128 stands for zero in the data rows.
Here are some numbered points:
[100 142 113 120 101 109 105 146 140 140 126 135 117 128 151 114 152 144
 146 148 149 133 123 137 155 131 116 127] 0
[168  97 148 167 166 158 158 172  86 172 172 168 171 172 155 106 160 166
 152 164 152  81 179  74  85  77  81  74] 1
[ 98 148 100  98  94 115 104 130 142 115 118 149 142 126 176  82 179 185
 179 172 179  83 173  85  77  80  75  79] 2
[133 129 127 132 139 140 128 166 113 144 146 149 166 141 164  94 154 158
 166 169 169  74 175  77  75  81  86  79] 3
[130 132 126 162 118 131 123 151 107 140 134 152 144 148 182  84 179 185
 179 177 176  78 168  77  77  74  81  79] 4
[109 148 105 119 123 104  96 135 123 129 139 125 128 145 171  84 173 183
 173 172 176  81 171  82  85  88  83  93] 5
[ 92 148 108 116  94 104  99 143 145 137 123 133 112 124 157 109 157 148
 152 153 155 137 120 141 160 133 118 130] 6
[119 134 105 178 102  99 109 135 110 140 129 133 136 126 149  92 149 153
 155 158 150 134 152 117 150 136 121 125] 7
[162 100 144 163 161 153 155 169  89 168 165 166 164 168 151 107 158 162
 149 161 150  83 176  78  87  82  85  77] 8
[135 102 148 159 145 144 155 156  94 166 166 162 161 167 141 106 149 126
 155 153 136 126 128 139 134 115 134 130] 9
[109 131 108 119 110 108 125 136 118 129  93 145  85 129 116 119 144 121
 121 131 124 106 146 112 104 132 126 109] 10
[129 134 105 123 109 123 111  96 162 103 103 105 110  92 103 151 119 115
 101 100  97 163  96 162 147 167 161 173] 11
[119 137 106  89 106 110 118 112 143 120 103 113 104 115 110 153  93 111
  92 108 104 116 133  98 117 110 107 110] 12
[ 95 173 110 118 101 101  95  79 170  82 170  86  88  78  79 161  75 168
  88  85  81  78 173  79 165  85  82  79] 13
[178  83 177 159 166 171 182 159  96 153 137 160 174 164  74 178  74  86
  71  75  74 137 106 139 123 155 140 138] 14
[124 144 125 143 129 115 125 144 116 134 130 133 129 135 165 104 165 175
 166 169 165 113 142 110 127 110 116 110] 15
[ 74 180  83 106  77  74  77  84 177  75 102  92  85  75 155 109 157 126
 157 156 147 142 120 160 144 131 126 141] 16
[160  97 172 120 155 148 159 140 115 146 158 135 137 141  91 172  90  86
  85  92  81 172  83 172 121 173 175 173] 17
[166 101 162 168 165 150 145 159  83 169 181 173 159 159 151 106 140 140
 161 137 149  92 164  84 102  99 103  76] 18
[124 127 129 125 118 131 128 138 120 135 116 137 129 135 151  97 150 158
 149 153 152 110 168 111  97 100 101 107] 19
[124 130 138 113 138 127 125 106 154 132 149 110 110 118  75 175  79 116
  82  81  72 137 124 141 115 146 143 144] 20
[135 118 113 154 139 128 147 135 112 137 139 144 144 153  98 157 117  89
  96 105  93 164  98 139 163 163 145 160] 21
[125 145 124 146 128 115 126 148 112 134 129 135 131 137 173  98 173 180
 173 177 174 110 144 107 128 106 113 106] 22
[157  97 137 181 150 147 147 164  88 172 177 162 166 161 171  92 163 150
 160 156 155  91 157  85 163  93  89  79] 23
[ 95 150 126 116 112  96 117 127 121 126 139 133 126 126 179  76 176 166
 173 180 174  75 171  88  91  85  83  79] 24
[138 125 124 144 138 129 143 147 115 172 127 148 142 141  98 151 106 103
 105 110 104 102 156 103 109  86 105 115] 25
[175  80 180  81 173 159 179 170  84 173 127 177 161 173  80 175  76 150
  89  97  90  80 167  75 139  83  92  90] 26
[173  94 167 173 171 155 150 167  75 177 182 181 166 167 157 101 146 137
 168 142 155  94 163  85  96 101 105  77] 27
[168  88 162 150 168 175 164 138 125 140 127 122 124 132  92 151 101 100
  98  97 113 138 127 141 156 146 147 145] 28
[120 135 106  89 107 112 119 113 142 120 104 114 107 115 107 155  92 111
  89 105 103 113 137  94 114 107 103 106] 29
[106 149 103 117 105 108 113 110 152 112 104 110  97 108 151  88 166 154
 160 163 163 133 117 142 137 135 143 129] 30
[113 143 110 123 127 108 102 135 122 131 137 127 129 145 165  91 166 176
 167 165 169  88 164  90  92  95  90 100] 31
[ 94 164 111 105  99 102  92 105 165  79  92  97  97  94 124 143  77 102
 134 126 127 109 145 122 133 120 116 103] 32
[176  85 172 178 169 174 179 174  80 173 176 167 175 174 116 140 118 116
 105 118 126 128 124 147 135 134 141 148] 33
[154  89 143 141 145 171 160 135 110 131 139 133 147 110  93 162  93  83
  93  83  96 175  85 174 163 174 177 176] 34
[176  78 169 159 174 182 174 154  91 158 158 157 163 164  90 178  93  78
  85  72  82 175  85 168 171 176 172 179] 35
[117 133 121 125 111 125 121 131 127 129 114 129 122 127 151  97 152 153
 149 153 152 118 161 119  99 107 108 114] 36
New points follow, each followed by the numbers of its three nearest points above, nearest first.
[103 148 100 119  99 107  99 105 166  86 110  92 101  83  96 176  98 102
  85 105 104 169  88 171 123 168 148 173] 11 20 32
[100 156  97 114  99 101 107 108 155 110 102 106  93 105 157  79 173 158
 168 172 171 129 120 139 136 131 140 125] 30 6 0
[ 79 183  75  90  72  74  75  73 182  80  88  82  85  78 131 119 146 134
 147 145 139 142 104 152 152 136 153 146] 16 30 32
[ 92 168 109 102  98  99  90 107 167  81  89  97  95  93 125 142  76 104
 135 127 128 102 152 116 127 112 110  97] 32 12 29
[135 113 148 122 139 128 155 151 112 145 134 152 136 150  93 160 106  89
 101  94  88 105 171 104 107 109  97  98] 25 29 12
[151 110 172 149 158 149 153 156  90 172 150 158 132 165 149 109 130 125
 139 147 134 123 129 121 112 125 135 128] 9 18 33
[178  83 175 178 171 174 182 178  78 177 180 170 179 177 117 138 117 118
 106 121 128 124 128 147 131 131 137 146] 33 9 14
[168  89 161 149 169 177 163 135 129 137 123 117 120 129  88 157  98  97
  93  91 109 142 125 144 160 152 150 149] 28 34 17
[159 100 148 164 162 145 150 169  94 151 162 157 158 156  96 161 106  97
 113 104 116 103 158 115 106  96 105 114] 25 33 18
[127 137 100 122 104 120 107  89 169  99  97 101 107  86  98 154 117 113
  98  97  93 167  93 163 150 171 164 176] 11 20 21
[111 140 116 124 102 104 104  79 153 105  80  90  99 105 176  82 171 185
 165 172 168 177  90 149 147 166 167 163] 30 6 16
[ 87 164  75  90  80  85  75  70 172  78  83  74  80  78 144 109 133 134
 152 148 150 159 101 166 163 155 142 154] 16 30 32
[130 129 124 130 139 139 126 167 115 142 145 149 166 140 163  95 152 156
 165 169 168  73 176  74  74  80  86  77] 3 4 31
[140 103 159 138 149 148 152 169  96 136 168 155 146 153 156 116 146 138
 132 142 140 125 127 149 114 122 129 134] 9 33 19
[ 74 180  75  73  77  74  75  70 177  75  83  74  83  78 171  95 165 148
 165 158 163 140 122 152 128 117 129 130] 16 30 6
[117 137 133 105 131 121 118  99 160 126 144 102 107 111  78 171  84 118
  86  82  77 136 126 140 114 144 141 141] 20 12 11
[117 137 132 107 130 121 117 100 162 124 142 102 103 111  79 173  79 117
  87  82  77 137 125 142 116 147 142 142] 20 11 12
